In the data rows, the value 50 means zero.
Here are some points, one per row:
[61 56 43 92 39 93 16 41 64 58 51 60 40 64 63 71 77 51 21 50  8 31 39 71 39 41 64 72 55 99 41 53 52 53 55 45 68 49 63 75 27 64 45 68 75 85]
[61 53 49 68 60 25 12 47 90 73 70  8 57 51 63 94 45 79 37 59 46  1 40 13 23 61 38 58 70 37 47 61 46 42 53 68 70 37 78 53 56 86 55 62 46 48]
[46 51 41 64 65 42 58 72 32 57 55 61 34 33 32 40 39 46 67 67 68 60 34 73 61 55 64 54 75 55 49 48 78 25 54 49 75 81 65 35 10 75 55 45 54 34]
[55 69 47 72 49 35 36 44 44 67 11 40 36 50 28 45 59 78 54 50 31 55 44 31 56 32 40 30 62 61 75 32 15 32 52 66 42 53 39 32 41 49 41 58 63 77]
[60 64 90 32 43 52 54 37 50 12 39 35 66 51 43 68 87 46 61 49 30 59 27 45 39 61 69 80 56 51 66 42 42 54 44 81 41 51 74 57 54 72 41 56 73 58]
[14 51 26 60 42 58 60 48 39 52 48 48 49 64 68 30 33 42 43  7 38 58 63 33 84 71 97 82 44 42 70 43 99 50 80 41 45 24 12 45 72 29 74 48 71 40]
[83 43 60 74 44 67 61 42 43 57 30 57 66 57 67 19  9 50 66 44 55 74 37 40 31 66 57 94 62 34 28 28 33 37 36 44 44 59 17 59 82 31 39 23 49 46]
[20 56 32 42 61  8 69 55 39 49 34 55 47 57 41 44 20 62 73 52 39 51 46 55 29 35 59 50 39 61 62 57 53 70 32 67 63 83 38 25 82 81 46 22 66 57]
[44 50 34 30 52 43 91 48 64 45 44 55 42 30 30 73 43 70 55 87 87 58 40 50 60 51 66 62 33 53 50 70 63 41 73 67 59 48 44 54 16 54 50 36 76 43]
[43 30 41 61 52 61 57 51 31 18 73 39 33 36 54 42 74 63 41 55 40 62 43 42 63 76 56 37 37 64 41 44 59 43 49 16 67 48 33 79 70 55 63 22 54 33]
[37 52 55 48 17 54 45 39 37 89 45 79 57 70 28 54 56 25 24 69 66 68 43 62 41 46 29 65 45 27 46 60 56 54 38 66 66 37 56 62 91 27 40 55 77 72]
[45 42 50 47 46 72 68 63 30 46 41 36 63 49 52 49 34 47 45 65 47 28 50 53 30 65 93 31 53 30 60  9 52 36 35 53 45 72 74 55 52 45 37 47 29 44]
[65 61 56 50 64 66 38 55 50 52 28 34 26 46 17 33 66 43 53 24 61 57 39 59 78 55 65 46 61 68 32 18 55 79 54 35 40 49 81 17 72 42 72 24 62 71]
[33 64 47 75 42 62 38 22 65 45 27 38 63 54 69 16 42 81 23 32 60 35 60 43 47 74 56 52 39 53 45 88 58 52 33 45 34 67 66 31 59 31 33 49 49 29]
[44 62 45 23 62 26 52 24 34 50 36 63 59 22 35 60 63 36 57 32 60 39 27 33 29 34 67 36 43 32 53 40 62 55 76 47 55 33 29 54 24 24 54 67 70 19]
[49 68 24 65 75 66  2 37 73 20 55 33 36 59 56 38 57  8 45 56 59 26 69 70 31 32 24 91 90 52 48 40 61 83 25 48 76 15 45 93 37 23 50 29 41 29]
[48 54 59 76 20 34 71 70 37 43 45 39 26 56 58 28 49 58 64 19 42 30 73 30 62 29 28 52 54 12 37 61 29 52 68 33 37 45 41 44 43 34 53 74 63 55]
[54 47 58 34 47 40 39 81 51 38 18 51 39 43 73 55 62 65 78 50 27 16 39 76 47 57 58 68 45 29 66 71 37 45 49 66 43 27 57 56 37 67 57 49 39 48]
[59 41 87 34 55 33 22 35 27 39 59 63 20 47 50 34 39 65 78 91 55 46 38 44 65 45 56 31 43 76 66 35 70 74 53 61 68 26 46 62 85 68  0 68 48 39]
[36 57 44 26 33 57 58 41 45 60 68 26 47 84 46 28 47 19 55 49 68 59 38 47 48 33 64 43 46 66 55 88 31 31 71 14 48 37 67 45 32 58 39 63 53 58]
[48 39 51 42 44 25 41 58 41 67 55 49 55 24 63 47 65 46 22 53 42 66 64 37 54 47 55 46 51  4 35 45 49 48 44 32 59 35 48 15 49 77 27 40 48 55]
[31 80 30 35 67 56 52 41 48 27 27 39 63 76 18 58 46 73 36 70 83 36 67 51 41 56 37 27 59 40 40 41 48 39 42 59 40 45 34 30 51 40 49 50 35 39]
[58 42 39 12 35 68 51 32 99 50 41 50 13 72 92 48 48 56 35 35 50 48 27 44 71 80 54 10 52 30 39 33 11 92 70 40 33 69 46 37 44 54 44 57 50 24]
[63 70 41 31 30 63 24 81 65 37 28 31 72 35 39 18 32 60 66 62 49 97 61 27 40 65 60 41 33 31 55 55 53 40 59 28 33 53 56 73 56 79 36 74 50 61]
[55 30 58 67 53 52 44 34 95 65 81 58 61 28 42 44 28 38 42 56 55 66 79 66 27 32 71 55 79 74 57 53 44 63 70 75 16 14 88 87 65 28 43 15 39 52]
[34 40 50 49 72 75 60 68 59 61 60 48 48 48 51 63 53 40 46 58 66 16 15 20 53 65 35 55 66 61 52 64 61 48 74 55 58 76 70 56 54 47  0 14 43 53]
[36 42 33 66 31 21 15 61 44 43 30 77 39 30 59 43  5 43 19 47 57 61 82 54 62 49 48 63 67 54 34 29 39 67 36 72 39 52 73 99 38 20 50 65 21 58]
[61 62 52 51 54 46 49 48 30 53 25 75 78 57 16 65 32 53 23 62 40 19 58 73 41 90 32 29 71 28 72 59 69 58 64 28 50 34 47 29 90 61 52 64 31 69]
[46 89 52 48 91 39 18 73 37 69 44 61 18 47 28 65 32 52 51 75 60 36 61 41 53 37 51 69 10 56 11 50 61 79 44 54 18 62 48 35 50 60 66 62 70 48]
[67 64 60 36 57 38 53 69 38 26 74 49 75 64 55 31 57 42 68 25 40 66 66 42 47 51 29  0 24 16 29 62 59 77 34 81 37 61 79 79 31 36 40 35 40 99]
[83 49 51 39 29 46 62 62 62 40 56 42 52 57 51 44 43 75 64 32 57 43 61 45 50 15 52 40 42 67 29 50 57 31 72 63 38 48 40 23 54 30 40 52 64 56]
[53 37 22 47 40 47 63 10 23 37 54 62 44 26 74 70 40 66 61 30 58 69 93 52 71 32 41 75 62 46 44 46 17 57 48 22 60 32 87 48 61 48 44 46 59 82]
[35  7 56 48 42 41 50 59 19 81 64 31 78 68 27 42 55 54 58 50 56 53 81 39 83 66 60 43 57 64 73 61 44 63 27 47 49 31 66 51  3 16 27 55 48 26]
[48 59 43 69 53 75 65 49 27 35 55 64 37 15 34 56 45 47 41 63 35 70 24 46 50 47 26 48 72 49 58 72 78 49 16 65 43 50 51 53 51 42 67 55 69 21]
[40  9 34 47 68 62 36 75 47 18 31 18 74 88 64 53 42 39 37 51 21 30 40 60 54 41 33 75 55 83 65 45 35 32 78 81 54 31 69 32 41 73 69 85 87 62]
[56 50 30 80 60 32 66 39 61 50 77 53 52 53 42 56 78 55 61 41 98 83 42 66 48 50 51 59 48 62 64 33 43 54 59 73 45 50 30 31 59 62 29 75 27 21]
[47 64 56 54 20 43 22 55 84 67 22 35 68 24 80 99 90 21 80 70 27 27 47 63 40 69 44 61 57 76 63 29 34 32 46 52 49 39 45 27 26 48 51 35 40 51]
[27 79 43 38 55 55 29 32 57 35 99 76 67 54 55 58 40 49 65 40 20 40 60 63 51 40 64 45 24 49 57 66 44  7 48 35 35 77 47 65 68 54 49 45 43 36]
[49 19 24 43 53 98 55 85 60 46 87 59 43 17 45 51 42 45 56 44 53 32 55 40 44 47 43 50 21 31 76 47 51 51 36 62 57 50 37  5 66 26 43 73 50 62]
[14 18 54 33 31 87 71 62 20 52 51 26 65 19 45 86 28 21 35 40 47 78 26 69 28 54 41 30 64 47 37 63 14 68  6 20 34 43 55 53 46 71 99 62 91  0]
[16 18 58 65 29 50 41 26 63 25 58 75 49 57 22 44 59 49 57 58 50 46 50 63 59 58 49 50 40 45 47 74 50 51 57 45 44 58 36 51 58 57 35 27 20 57]
[39 60 25 53 41 52 86 50 40 45 39 47 62 76 67 44 56 43 47 42 56 28 33 60 44 42 46 47 55 48 50 57 47 52 44 47 34 45 32 65 36 61 38 44 28 48]
[41 54 69 48 44 57 71 28 52 48 28 59 31 28 55 62 37 47 56 45 63 50 76 46 41 51 59 21 61 55 15 81 68 46 52 65 96 47 30 20 37 37 40 51 25 71]
[72 41 67 36 66 44 87 42 43 69 40 49 46 62 34 42 51 62 78 50 27 64 48 63 66 33 22 74 25 82 50 38 99 48 78 35 24 54 51 58 36 59 44 34 21 34]
[20 46 59 39 34 52 68 51 81 46 50 62 31 47 28 30 28 35 66 36 42 45 58 21 32 61  3 47 51 44 38 24 55 32 51 61 57 46 50 41 56 50 71 55 26 19]
[54 55 59 74 52 66 31 24 17 84 46 80 47 52 61 37 54 58 90 62 56 45 51 76 58 68 43 23 20 57 41 44 57 42 57 70 53 34 73 51 71 29 75 49 60 57]
[62 59 84 54 75 47 55 81 28 59 47 49 47 52 45 70 55 73 52 29 44 32 57 63 39 48 44 57 59 48 80 57 20 27 35 39 60 81 53 51 44 65 57 72 57 37]
[62 37 82 49 78 47 60 56 65 51 32 66 60 46 84 56 68 56 70 82 19 67 28 29 46 56 31 76 26 34 62 59 39 51 63 27 43 37 43 33 35 18 34 66 43 66]
[64 62 76 34 22 62 32 56 35 62 66 39 35 52 69 44 57 64 22 44 63 68 64 27 47 50 37 73 41 54 60 44 39 57 77 55 68 66 26 32 32 77 63 23 48 65]
[76 53 96 54 54 37 71 34 68 33 23 33 64 30 56 47 27 38 52 28 58 49 26 78 99 55 35 58 18 35 67 42 39 41  3 42 41 37 31 85 70 60 46 56 62 72]
[79 81 54 28 63 56 72 27 95 78 49 55 35 78 46 57 60 92 75 34 40 62 53 26 44 34 59 43 44 51 67 48 74 57 32 32 75 44 54 57 41 58 54 76 33 81]
[56 59 44 34 56 73 44 31 28 54 50 68 57 18 59 59 43 54 64 31 69 56 51 36 63 40 47 53 60 46 61 49 45 55 59 56 36 53 30 55 59 79 38 53 38 45]
[43 65 47 38 55 37 48 73 43 54 60 32 80 56 36 46 54 40 88 47 26 60 35 52 40 58 61 54 66 76  6 85 42 38 36 47 63 36 30 54 74 51 48 54 23 79]
[67 37 36 78 44 75 37 62 73 28 46 61 65 69 41 52 68 13 18 55 43 34 46 35 44 22 57 72 24 77 41 37 55 61 59 52 84 39 82 65 42 61 72 47 44 45]
[24 52 43 62 62 58 84 43 62 50 48 21 75 11 37 17 87 58 45 62 34 59 60 74 47 50 43 40 16 36 52 17 36 57 72 26 45 84 21 47 39 37 56 70 58 66]
[57 34 53 59 31 23 35 71 53 44 15 19 51 79 79 74 64 34 76 76 28 73 61 47 46 38 42 45 48 51 95 63 51 54 69 46 60 97 56 43 51 50 54 46 56 32]
[39 14 74 55 63 40 59 44 47 63 49 63 48 40 61 14 50 26 50 65 88 42 52 33 20 28 45 10 78 64 54 37 77 52 26 44 15 55 37 59 62 76 87 46 70 82]
[54  8 57 28 57 29 43 30 55 20 81 62 23 60 44 67 32 60 28 55 55 57 33 57 55 49 56 48 54 59 65 37 59 52 47 26 56 80 43 44 13 21 80 25 68 56]
[50 60 33 23 70 53 76 47 60 52 64 62 34 54 54 21 77 54 22 56 38 60 78 32 60 79 53 45 61 65 52 60 41 41 30 56 69 68 37 59 69 48 42 73 66 35]
[30 43 25 70 49 31 40 65 53 53 52 59 22 54 77 52 38 54 26 37 49 82 68 92 32 33 40 39 40 44 42 30 39 20 40 48 34 31 54 56 58 41 21 31 43 59]
[38 81 62 74 31 57 54 74 65 24 88 60 87 67 68 60 40 30 26 77 39 10 75 65 64 35 62 62 76 62 46 32 49 44 62 59 48 47 56 58 36 40 63 64 45 48]
[49 58 54 56 78 64 36 81 71 67 53 78 74 62 34 59 77 67 37 33 51 57 58 53 71 13 63 37 72 42 41 31 43 64 56 47 75 43 31 50 60 50 61  6 48 11]
[49 39 47 50 59 45 31 61 37 39 68 47 54 45 53 65 50 60 65 45 72 60 24 50 53 56 18 36 67 31 36 75 64 47 51 44 24 36 58 62 31 43 64 76 49 57]
[67 55 53 68 62 33 65 38 53 69 74 39 42 68 52 58 38 11 44 60 65 63 35 48 45 79 76 39 40 45 38 40 44 66 61 54 66 56 23 32 17 44 39 50 58 47]
[91 36 46 36 51 40 43 18 40 69 54 32 26 58 39 43 52 47  0 49 30 36 42 27 68 36 79 46 69 20 19 78 54 40 42 79 55 95 60 51 61 51 74 51  0 51]
[84 51 36 35 24 35 53 35 44 59 49 65 41 56 43 52 74 57 57 43 75 45 65 62 47 63 62 66 32 38 42 39 66 31 39 56 45 63 56 59 54 51 30 37 70 47]
[61 71 45 41 45 25 55 59 17 76 80 43 58 48 56 55 55 59 38 39 68 51 25 71 45 62 41 36 42 75 59 77 31 58 50 38 44 25 54 43 67 52 78 45 26 36]
These points spread out most along one direction. Take the direction at right angles to it along which they spread out most. Go by this last direction. How many in every 100 of the points above lie lower along it than each point below? Answers are rounded to whole numbers. More than half of the points above lie lower than the first one.
[30 43 25 70 49 31 40 65 53 53 52 59 22 54 77 52 38 54 26 37 49 82 68 92 32 33 40 39 40 44 42 30 39 20 40 48 34 31 54 56 58 41 21 31 43 59] : 4
[61 71 45 41 45 25 55 59 17 76 80 43 58 48 56 55 55 59 38 39 68 51 25 71 45 62 41 36 42 75 59 77 31 58 50 38 44 25 54 43 67 52 78 45 26 36] : 46
[56 50 30 80 60 32 66 39 61 50 77 53 52 53 42 56 78 55 61 41 98 83 42 66 48 50 51 59 48 62 64 33 43 54 59 73 45 50 30 31 59 62 29 75 27 21] : 49
[49 19 24 43 53 98 55 85 60 46 87 59 43 17 45 51 42 45 56 44 53 32 55 40 44 47 43 50 21 31 76 47 51 51 36 62 57 50 37  5 66 26 43 73 50 62] : 48
[84 51 36 35 24 35 53 35 44 59 49 65 41 56 43 52 74 57 57 43 75 45 65 62 47 63 62 66 32 38 42 39 66 31 39 56 45 63 56 59 54 51 30 37 70 47] : 51
[56 59 44 34 56 73 44 31 28 54 50 68 57 18 59 59 43 54 64 31 69 56 51 36 63 40 47 53 60 46 61 49 45 55 59 56 36 53 30 55 59 79 38 53 38 45] : 45
[53 37 22 47 40 47 63 10 23 37 54 62 44 26 74 70 40 66 61 30 58 69 93 52 71 32 41 75 62 46 44 46 17 57 48 22 60 32 87 48 61 48 44 46 59 82] : 10
[38 81 62 74 31 57 54 74 65 24 88 60 87 67 68 60 40 30 26 77 39 10 75 65 64 35 62 62 76 62 46 32 49 44 62 59 48 47 56 58 36 40 63 64 45 48] : 21
[24 52 43 62 62 58 84 43 62 50 48 21 75 11 37 17 87 58 45 62 34 59 60 74 47 50 43 40 16 36 52 17 36 57 72 26 45 84 21 47 39 37 56 70 58 66] : 79
[20 46 59 39 34 52 68 51 81 46 50 62 31 47 28 30 28 35 66 36 42 45 58 21 32 61  3 47 51 44 38 24 55 32 51 61 57 46 50 41 56 50 71 55 26 19] : 24
[37 52 55 48 17 54 45 39 37 89 45 79 57 70 28 54 56 25 24 69 66 68 43 62 41 46 29 65 45 27 46 60 56 54 38 66 66 37 56 62 91 27 40 55 77 72] : 6
[14 51 26 60 42 58 60 48 39 52 48 48 49 64 68 30 33 42 43  7 38 58 63 33 84 71 97 82 44 42 70 43 99 50 80 41 45 24 12 45 72 29 74 48 71 40] : 7
[43 65 47 38 55 37 48 73 43 54 60 32 80 56 36 46 54 40 88 47 26 60 35 52 40 58 61 54 66 76  6 85 42 38 36 47 63 36 30 54 74 51 48 54 23 79] : 70
[35  7 56 48 42 41 50 59 19 81 64 31 78 68 27 42 55 54 58 50 56 53 81 39 83 66 60 43 57 64 73 61 44 63 27 47 49 31 66 51  3 16 27 55 48 26] : 28
[54 55 59 74 52 66 31 24 17 84 46 80 47 52 61 37 54 58 90 62 56 45 51 76 58 68 43 23 20 57 41 44 57 42 57 70 53 34 73 51 71 29 75 49 60 57] : 27
